One vector is turned by the same rotation once a tick. Each row is the vector after some number of ticks, and that number follows the row.
The counts run from 0 to 753.
[157 123 158 148 101 155 106 108 124 113 131 142 134 139 116 166  98 123
 141  83 125 118  66 135 155  92 105  93  93  85  96 138  91 119 121] => 466
[127 120  98 142 169 117  71 166 137 160 170 128 116 175 130 125 176 141
 136 114 125 121 174 174 131 158 118 121 165 165 127 120 176 106 132] => 64
[125 129 164  98 112 173 114 106 107 132 126 117 177 126 108 174 115 111
 141 103 136 116  95 135 134 156 139 100 131 103  59  92 123 148 102] => 556
[111 130 149 156 119 130  84 124 132 152 119 103 163 148  96 152 128 112
 181 153  98 160 152 173 154 122  97 136 115 107  95  64 129 140 150] => 251
[153  84  69 178 136 136 103 127 131 129 139 138 116 156 119 167 167 127
 164 131 141 112 116 150 173 113 157 166 132 152 129  79 137 114 160] => 719
[113 115 150 103 103  96 171 115 143 141 159 143 197 115 122 104 115 100
 128 182 144  99 146 136 123 135 119 178 139 165 123 148 156 136  79] => 86
[ 79 137 152  98 135 148 149 143 114 122 123  99 171 134 122 105 139 106
 160 161 106 142 212 107 100 137 169 126 137  87 105 128 154 128 163] => 254
[153 100 116 184 117  98 151  82 134 126 138 122 168 140 139 126 145 114
 159 161  91 154 105 142 143  73 114 171  98 112 148 123 133 119 142] => 259
[ 91 139 157 126 128 102 110 148 146 137 111 113 134 117 117  90 125 104
 189 157 118 162 213 152 136 117 122 138 142 107 142 101 120 119 162] => 605
[141 106 133 121 121 109 140 113 137 127 136 127 202 136 109 137 140  91
 160 202 114 146 152 161 130 120 130 162 106 120  95  85 158 133 109] => 169
[149 117 158 152  98 130 127 105  93 137 134 136 105 133  97 121  89 127
 158  56 151 128  78 132 166 100  94 109 151 118 148 165 101 116 114] => 113
[149 124 108 149 132 123 151 110 153  99 142 123 181 141 165 132 158 116
 119 170  74 124 135 121  93  76 126 137  70  94 110 151 126 115 154] => 611
[131 130 147 153 125 155 114 132 121 137 155 154 101 121 112 117 138 130
 177  48 141  97 135 145 180  94 120 118 149 123 141 180 100 108 156] => 551
[127 153 172 133 113 141 120 126 117 129 110 123  98  91  97 102 106 127
 181  69 153 152 146 129 171 108 116 104 149  92 150 126  79 119 143] => 30
[ 71 117 127 111 125 142 126 140 115 158 109 115 103  94  97 122 117 131
 138 149 167  92 145 100 145 171 172 180 161 170 138  99 128 150 145] => 273
[123 130 114 104 132 172 117 138 112 119 110 132 148 115 107 181 135 127
 105 173 148  87  91 102 119 139 175 146  82 136  83  87 132 146 133] => 98
[113 148 139 179 142 135  59 135 135 169 146 105 126 160 114 141 150 149
 166  94  96 144 136 168 157 120  77 110 131 121 124 135 133 127 166] => 333
[121 120 169 115  88 117 111 124 126 144 120 127 102 105 111 105  83 111
 178  75 174 136 137 134 168 136 105 109 185 123 142 105  93 125  96] => 292
[179 105 101 167 126 139  85 140 149 118 155 158 120 151 120 166 172 115
 156 115 154  96 116 162 179  92 121 144 110 146 129 106 131  97 130] => 458
[116 127 159 134  94 125 107 123 134 128 126 129  91 105 115 108  97 127
 177  56 152 124 146 125 166 120 101 110 181 121 152 132  78 119 126] => 291
[138 104 106 164 126  85 110 123 179 124 132 117 173 136 156 126 164 109
 166 171  93 156 159 153 132 104 103 155 117 120 132  77 125 116 143] => 521
[102 123 143 150 119 114  55 133 157 154 127  92 156 163 125 153 129 120
 154 128  96 148 148 166 131 154  77 108 147 120  92  71 139 141 127] => 512
[177 122  91 156 141 110 131  99 183 136 126 127 156  93 175 122 186 133
 129 108 110 146 106 156 150 110 115 141 141 131 146  90  94 114 106] => 656
[115 119 164  83 105 148 144 127  92 131 147 128 134 128 115 119  90 123
 128  74 158  99 121 105 124 167 131  85 181 122 101 156 134 136  94] => 202
[151 152 145  59 151 150 171 142 135 105 131 130 164  78 140  93 155 109
 138 133 149 137 201 124 113 132 169 118 147 117 113 115 128 112 104] => 389
[119 113 123 150  98 137 115 108 137 105 108 140 126 108 143 164  98 135
  94 154 134  85  63  83 124  95 126 145  70 128 126 129  87 149 144] => 7
[131 111 144 135 102  88 140 111 124 142 115 124 182 138 100 113 121  91
 173 198 127 163 153 162 130 114 111 165 116 122 121  82 154 128 110] => 168
[ 81 118 151 103 114 112 145 136 110 104 117  98 141 147 141  89  83 113
 139 151 118 143 188  81  76 125 138  92 136  83 125 140 137 124 156] => 516
[165 140  86 145 170 126  86 164 140 119 124 137  62 143 139 115 168 143
 136 116 144 156 170 148 142  95 134 108 119 131 174 140 132  81 159] => 676
[158 139 135 101 146 140 112 134 168 132 114 121 171  91 133 140 176 100
 166 128 137 151 173 164 147 130 150 128 131 106  99  50 102 121 117] => 387
[155 176 124 143 161 124 107 121 184 161 131 130 151  71 146 120 189 149
 122 113 116 140 125 169 155 117  97 140 114 150 137 126 100 123 113] => 396
[ 95 124 134 148 110 113 122 124 100 146  99 128  77 110  74 121  93 129
 158 164 167 123 118 123 167 114 131 193 126 160 169 116 122 148 156] => 625
[124 128 137 169 112 127  71 124 140 111 106 106 138 156 145 138 115 134
 148 136  90 157 125 130 118  86  90  88  78  73 119 106  94 120 175] => 602
